One turn sends every row of this set to another row. A few are shown first. Where does it send the rows asked after them?
Q_5: [  4  -9   2  -6  11 -15   7   6   1   1   1  12  -2 -14  24 -17   7   9
  18   3  13  -2 -10  -5  -1   9  15   8   9  -3   0 -20  20  -7   3   9
 -16  11  -7   0  -7   3   2   3  16 -32   0 -12  -9   4  -3  12  -3  -6
  14  10  16 -11  -7 -10  -1   6   5   2   2]
Q_601: [ -2 -10  16  -2  22 -10   5   4  10   3   5  18   1  -9   1 -20   0 -12
  -1  12   4   4  -4 -10   0   0   0  12  12   5  -9  21   6  -7  18   8
  -6   5  12  18  -5  14  31  18  12  -8  12  13  -9   5  11  -3  -8 -12
 -17  -4  11   2 -11  -6   6  -6 -21 -12  13]
Q_478: [ -7  -1   3  -6  11 -28  -4 -15   6  -3  20  20   3   1  10 -13 -18   9
  25   6  14   2   1 -12   2  -3   7 -10  14  -6  16  24   7   0  16  -4
 -11  22   5  -5  -3  14  11  -1   5  -9   4 -11  -6  17  -1 -12  -4 -16
  13  -4  -1  -4  -5  -6  -3   6   8   2   4]
Q_134: [ -9  -3  -1  -4   6 -15 -20  -8   1  -5   3  14   8 -11   8 -12  -8  -8
  -2   6  14  15  -1 -15  34  -1   8  14  15 -13  -5   1  12  -6  10   1
  -8  19  15   9   2 -15   2  -5  11 -11 -22   3 -11   1   3   0 -15   6
  23   7  13  -3  -8  -2   0  11 -15  -6   6]
Q_946: [ -9  -7   0  -2   7 -21  -6 -11  10   1   4  18  -1 -13   6 -14  10   6
   6 -16  14 -24  -6  -6  -8  -3   7  13  10  11   5  -3   9 -11  15  -4
  -8  20 -11   5  -3  -3  11 -13  10 -24   8   1   7   7  -8   4   0 -14
  14   7  23  -4  -8  -2  -2  12  -7 -14   0]
Q_144: [ -8   1 -17 -18  14  -1  -2  -7  17 -11  19  14   4 -19   7 -17  -4   4
  19  15   6   8  -7  -3  21   5  11  16   2   3   6  18  11 -23  10 -16
  -6  20  19   5   0  -2   7   4  17  -6  -1 -10   9  -5  -5  -9   4 -22
  12   1  -3  -9 -11  -8 -11   1 -14  -9  -1]
Q_619: [-11  -3  -1  -2   9 -34  -4  -3  10   5   3  17  -6 -11   8 -12 -11 -11
   3   8   8   7 -13  -7  22   9  14  10  17  -6  -2   6  28 -17  13   2
  -2  28   0  -1   0 -11  11   1 -13 -10 -13  -2   0  -1   1  -7 -14   5
  16  -2   5   7  -3   1  -5  22  -3 -11  -4]
Q_438: [ -5 -12  11  -1  17 -26 -16  -1  -1  -1   3  20  -9  -9 -10 -17  -7  -9
   6  13  16  -1  -3 -11  32  16  18  12  12  11 -12   4   9 -11  12  -9
 -12  24  14   8   6  -5  16   6   2   0   0 -11  -3   1   8   2  -5  -1
  17  -5   3  -5  -1   5   4  13  -9 -15   7]
Q_163: [  0 -16   8 -14   1 -18  -5  -4   3  -2  -9  13  -5 -13  -3 -15   8  -4
   1  12  -9 -13  -8 -11   5  -3  15   1  11  -7 -23   0   2  -6   1   5
 -23  19   6  11 -11  14  13   5  20   1   2   1  -4   3  -2   3   7  -3
 -11  22   1 -19  -5  -2  -9  -2  -8  -8  10]
Q_554: [-13  -4  -3  -4   6 -34  -8  -7   5   1   1  21   1 -18  14  -4  13  -8
   3  -7 -11 -25   0  -5  -1   8   7  -1  20  -7  -1  12   9 -13  15  10
  -8  26   4   4  -6  18  10  10   9 -16  -6   0   3  -8  -2  -5 -12 -12
 -23   7   8  -2 -11   0   1  13   3  -8   0]
Q_890: [  2  -9  12  -5  12 -17  -2   2  12   0   7  14  11  -1  16 -11   1  -2
  12   5  -5   9  -3  -3  17   2  -4  21  38  -3  -1   0   5   4  16  -6
  -3  12  11  -4 -17   9  33   5  17  -6   8   2   9   9 -15   0   3  -3
 -14  -7  11   4  -1 -21   0   4   6  -1   7]
Q_323: [ -6  -5   0   3  13 -21  20  -7   4  -5   5  13   8 -14   0 -16 -11  -1
   2 -12  -2  16  -3   3  -6   6   6   5   8 -16   2  -4   8 -14  13  16
   1  14  -4   8   0   8   6  12  10 -10   5   0  -6   2  15   4  -2 -22
 -17  -7   4  16  -4   1   0  13 -12 -24  -8]
Q_204: [  0  -5   7  -3   6  -1   8 -15  25   2  -7   7  14 -10 -14 -24  -9  -8
  11   1  11  15   4   5  -9 -14   9   5   9  -4   1  -6  11 -18  11  20
  -7  12   4  14 -10  -4  12   1  13 -10  12  -8 -19   3   9  -1   0 -18
 -11  11   5   2   0  -5   4   0 -11 -12  -1]
Q_239: [  7   2   5  -4  11  -5 -11 -18  18   0  -7  32   4  -8   8 -17   0  11
  12  -6   0  20 -11   3  10 -12   7   7  11   1  -6 -11  15  -7   3 -10
 -10  20   9  -4 -13  -6  13  -8   9 -10  13  -8  13   0  -1  10  12 -15
 -17   1  11  -2 -16  -7   8   3  -8  -7   4]
Q_543: [ -7  -4   1  -4   8   3  -2  -7  11  -1   2  14   3  -8  11  -7 -14  -7
   3  10  19  31  -4   2  11   1   6   1   7 -13  -1   1  10 -12   9  31
  -3  12  17   8  -5   3   1  29  11   1   2   1  12   9   4   3   2 -21
  -6  -1  -1 -13 -13  -5  -2   8  -5  10   4]
Q_665: [  1  -9  11  -5  -3 -12  -8  -9  15   9 -22  16   2 -14  17 -15   3  -9
  13  14   0 -11  -5   3   5  -3   4   1  25  -4   1   2  19 -23  15  22
  -7  25  11   9  -9  16  -2   0  18 -13  -2  -4  -9  -5  -8   9  -6 -11
  -8  19   9 -14  -2 -12   6  11   7   7  10]
Q_462: [  6  -9  -6   1  15 -10 -13 -12   1   8  -4   7  14  -6  15 -15  -9  -2
  22  -6   0  14  -8 -19   6 -10   6   6  19   5   1   6   6 -16  31 -10
 -12  20  21   3  -1   8  16   0   6 -17  12   8   6   5 -14   5  -4   4
 -20  -9  15   2  -2  -8  -1  -7   8   3   7]
Q_948: [ -7  -8  -1  -2   4 -13  13 -13   6  -2   2  10   4 -11   9 -13  -6  20
  19 -12 -16  13   1   2   6   4  10   8  14   1  -5 -19   9 -13   8 -18
  -3   3  25   3  -6   2  15  -1   8 -13  -5  -3  -3   7  -2  -2   8  -3
 -15   0  19  -7 -11  -1  -2  11   5 -11   1]
Q_534: [-12  -4  -3  -8   7   2  -7  -5   2  -8   4  10   3   0   4  -5   5  35
   4  26  11  15  -3  -4  16   0   8   0   4  -9  -5  14  12  -9  16 -17
 -11  11   8   4   2   9   2   7  11   5   1  -3  -3   7  -7   0 -11 -16
   6   2  11 -10  -2  -3   0   8 -13 -14   1]
Q_520: [ -7  11  -1  -4   7  -7   6 -11   5  -6   7  12   9  -8  -2  -5 -23 -13
   4   1  13  17   4 -10   6  -1  -1   6  10  11  -1  22  16 -14  15  17
  -1  13  20  10   4   7   0   8   0  -1  -2  21  18   4   5  -7   3 -18
  -5  -1  10  -6 -15  -2  -6  11 -12  11   3]
Q_739: [-13 -18 -10  -7  17 -16 -14   8  -5   7  -5   7   6 -10  12 -16  12   2
  12   4  23 -15 -20 -14  -3  -1  17  12  10  -3  -4   4   7  -6   7 -14
 -14  14   3  13 -11  -1  20   1  27 -20   1   0  -6   3  -7   4  -2  -4
   7   7  20  -9  -5 -10  -5  -3   6 -14   5]
Q_572: [ -4   4   1 -14   9  -9  -2 -14  -8  -5  -6  12   5 -23  21  -3 -13 -11
   2  -1 -10 -14  -7 -10  10  -1   6  10  19  -8  -5  -2   0 -21  10   5
 -20  26  10  13   2   8  -9  -4  23  -5  -8   8   8  -4   0  13   9 -12
  -8  15   6  -3  -1  -5  -3  14  -8 -18  10]
Q_237: [-17  -9  15   3  13 -11 -19 -13  15  12  -1  22   2  -8  -3 -15  -4  -6
  16  13  16   3   9  -4  24  -2  16  -3  17  -8   0  -3  13  -4  15   9
  -6  23   9  13   3  -9  13   8   4 -16  -8 -17  -6   1  -5  -1 -14   4
  23   1  12  -1   1   8  -3  14  -2  -3   9]
Q_755: [ -6  -4   3  -3  20  -2   2   3   3   3  -4   4  13 -18  20 -15 -23 -16
   5   8   2  16  -9 -11  -2  -8 -16  14  16  -4   6  15   8 -11  23   6
  -5  13  19  18  -2   6  13   1  16 -10  -3  10 -16   2  15  10 -13 -20
  -7   2  10   3  -5  -9   5  -4  -2 -16  11]
Q_215: [  3  -5   6 -18  28 -15   3   3   3   0  -4  14  -1 -22  27 -13  10   4
   6   7  16  -8  -8 -15  11   3   3  23  15   6   0   0   4  -9  14   7
 -13  13   4   7  -7  10  -4 -11  18 -19  10  10  10   1 -10  -2   2  -5
  17  -4  26  -3  -1  -6   0  13  -7  -4   2]
Q_342: [ -9  -4   1   3   0 -10  -3 -13   6 -11   6  24  16   8  22 -19   0   0
  15  16   9   3  -5  -1   2   4   5  10  17  -5  20   9  17 -25  21  -1
 -11  15   2  -1  -5  -4   6  19  -2  -9  -3   2  -1  24 -12 -11   4  -6
  15  -3  -4  -4  -1  -8   4   3 -12   8   7]
Q_864: [-24   0  -4   2   3 -11   1 -13   6  -4   7  -3   1  -2 -10  -2 -16  -6
   2  -2  14   5   0   0  -3  -5   7   2  19  11  -3  17   5 -13   6   6
  -2  15  20  10  -5   2  16  13  -6   9   2   6   5   6   7 -10  -4 -26
  -9  -2   2  -9  -8  -1  -9  11   4 -11 -11]
Q_95: [-20 -13   5   5   7  -8  -9   4   4  -5   4   9   7   3  -2   0 -12  -9
  12  15  17  15   1   1   1   8   2   1  20  -7  -6   8  18   0   5   6
  -7   8  14  13  -6   3  18  22   7   9  -3   0   0  12   6   7   2 -31
 -10   2  -2 -16  -8   4  -5  -7   6  -1   5]

Q_601 goes to Q_204
Q_572 goes to Q_554
Now these:
Q_438 goes to Q_237
Q_462 goes to Q_948
Q_864 goes to Q_95
Q_144 goes to Q_478
Q_946 goes to Q_739

One turn sends every row of this set to another row. A few are shown first. Where does it send the rows asked after them?
Q_187: [-10   4  -2   2   1   7  10 -12  13   1 -20   8   7  -8  -5  -1  17]
Q_667: [ -8   3 -13 -20  -4  -2   6  -3   4  -1   6  -3  -7  -1   2  15 -10]
Q_147: [  3  19  -1 -14   3  -7   3   1  -9  -4 -24  -4  -6  -4  -2   4  -2]
Q_465: [-14  -4 -11 -10   1   0   0   7  11   1 -10  -1 -13  21 -17  -2   1]
Q_870: [ -3  15   7 -12   7   0   6  12   0  10  -4  15   5   5  -7   6  -6]
Q_185: [ -8   9   1 -11   2  -8   0 -22   1   1  -4  -9  12   3  -6  -5   5]
Q_229: [-12   3  -5   3   1  -7   4  -8  15   5 -17  -4 -12 -16  10   6  -4]
Q_418: [  5   8 -19  -5   1   5  -2  -1  10  -4 -18   8  11  12  -9   4  -2]
Q_228: [-12  -8   2  11  -9   0   8   0   6   7  -4   4   0  -1  18  -4  -3]
Q_825: [ -5  -5  -2   8  -6 -18  14   0  -5  -3  -5 -17  -5  -5   3  -8   3]
Q_774: [-4 -5 -2 -8 11 -4 22 -3  0  2 12  5 -6 -7  7 -3  8]
Q_371: [-13  -6   3  -5   5   3 -12  -1  -7   1   2  12   0   0 -12   3  13]
Q_212: [ -2   6   2  15  12  -7  -3  -1  -4   7 -19  -6  -4   5 -13  -3  -9]
Q_345: [  4 -15   8  -5   8  -6  -3  -8  12   5 -24  13   8   3 -11  -2  -6]
Q_265: [  1  -7  -8 -10  17  -5   8  -2   3  -9 -17   2  -9 -18   6   1 -10]
Q_869: [  0 -18 -14 -10 -12   4  -3  -7   5 -13 -12   8  -7  -6   3   1  -2]
Q_140: [ -3 -20   8  -4   0   1   6  -1  11   3 -15 -14 -17  -4  -2  -5  -6]
Q_426: [ -5  11   3   5  11 -15   7  -4   8  -1  -7  12   4  12   1 -16   9]
Q_412: [-14 -11   6  -4   5   1   0  -3   0  19 -10  -5   9  13   0   9  -3]
Q_740: [  7 -10   3   1   0   0  10   9   8   0   9  -5  -3  12  11   6  -7]
Q_493: [  5  -7  -7  13  -1 -11   1  -2  -3  -7  -3   7  -5  21  -9   7   5]
Q_613: [ -2  -4   6 -15  13  -6  17  -4   3  -9 -10  12  -9  13 -12 -10 -11]
Q_625: [  6  -8  -8  -6   4 -11  14   4   6 -21   1   0   1  -2  -3   6 -15]
Q_637: [  7  -7  -3 -13 -11 -18  10   2  -4   4 -22  10  -5   7 -12  -9   1]
Q_596: [ 11   6   1  -4   5   7  18 -12  -4  10 -13  -2  -7  -3 -16  -8   2]

Q_613 goes to Q_187
Q_185 goes to Q_465
Q_418 goes to Q_212
Now these:
Q_774 goes to Q_869
Q_228 goes to Q_625

